[[ 4.09 -2.84  0.67]
 [-2.99  5.00  1.53]
 [-0.19  0.62  3.39]
 [ 2.82 -2.39  1.84]]
:
[4.09 5.00 3.39]

[[-3.64  5.20]
 [ 2.53 -1.74]
 [ 0.64 -1.51]]
:
[-3.64 -1.74]

[[-1.18  5.07]
 [-1.04  3.71]
 [-3.76 -4.83]]
:
[-1.18  3.71]

[[ 3.02  0.65]
 [-2.14 -6.16]
 [ 0.94  1.17]]
:
[ 3.02 -6.16]

[[ 1.07  0.07]
 [ 1.75 -1.52]
 [ 1.44 -1.40]
 [ 2.57 -0.62]
 [ 6.47  3.88]]
:
[ 1.07 -1.52]

[[-0.63  0.98  0.61 -1.54]
 [ 2.73  0.76 -4.08  2.86]
 [ 5.83 -2.77  1.80  1.16]
 [-5.78 -5.79 -0.22 -0.52]]
:
[-0.63  0.76  1.80 -0.52]
---
[[ 1.89 -2.66  1.12  1.59 -3.40]
 [ 3.14 -0.99  1.27  1.81 -3.63]
 [ 3.08 -1.55  1.43  1.16 -3.85]
 [-0.93 -1.00  0.46 -4.94 -0.33]]
:
[-3.40  1.81  1.43 -1.00]

[[-1.50  5.01 -3.48 -4.53]
 [ 2.11  3.57  1.22  2.41]
 [ 6.63 -3.92 -3.99 -4.77]
 [ 6.63 -4.26  4.14  3.61]
 [ 4.61  3.47  5.55  4.65]]
:
[-4.53  1.22 -3.92  6.63]

[[-3.87  0.80  0.92]
 [ 3.21  1.13 -6.42]]
:
[0.92 1.13]

[[-0.12 -0.18 -0.68 -3.51 -5.51]
 [-0.36  1.01  3.66 -2.38 -1.97]]
:
[-5.51 -2.38]

[[ 0.48  0.72  3.18  3.08]
 [-5.66 -3.04 -0.90  2.59]]
:
[ 3.08 -0.90]

[[ 5.04  4.69 -0.17 -4.62  1.26]
 [ 3.93  5.04 -0.77 -3.89 -0.19]
 [-1.07 -0.66  4.74 -2.03  2.63]]
:
[ 1.26 -3.89  4.74]

[[-2.36 -0.04 -0.35  1.23]
 [ 0.11  1.56  0.74 -2.78]
 [ 0.93 -3.19  1.39  0.58]
 [-3.19  4.81  0.87 -0.64]]
:
[ 1.23  0.74 -3.19 -3.19]

[[ 5.65  3.43  5.84  4.67 -3.71]
 [ 4.92  0.51  5.41  4.16 -3.40]]
:
[-3.71  4.16]
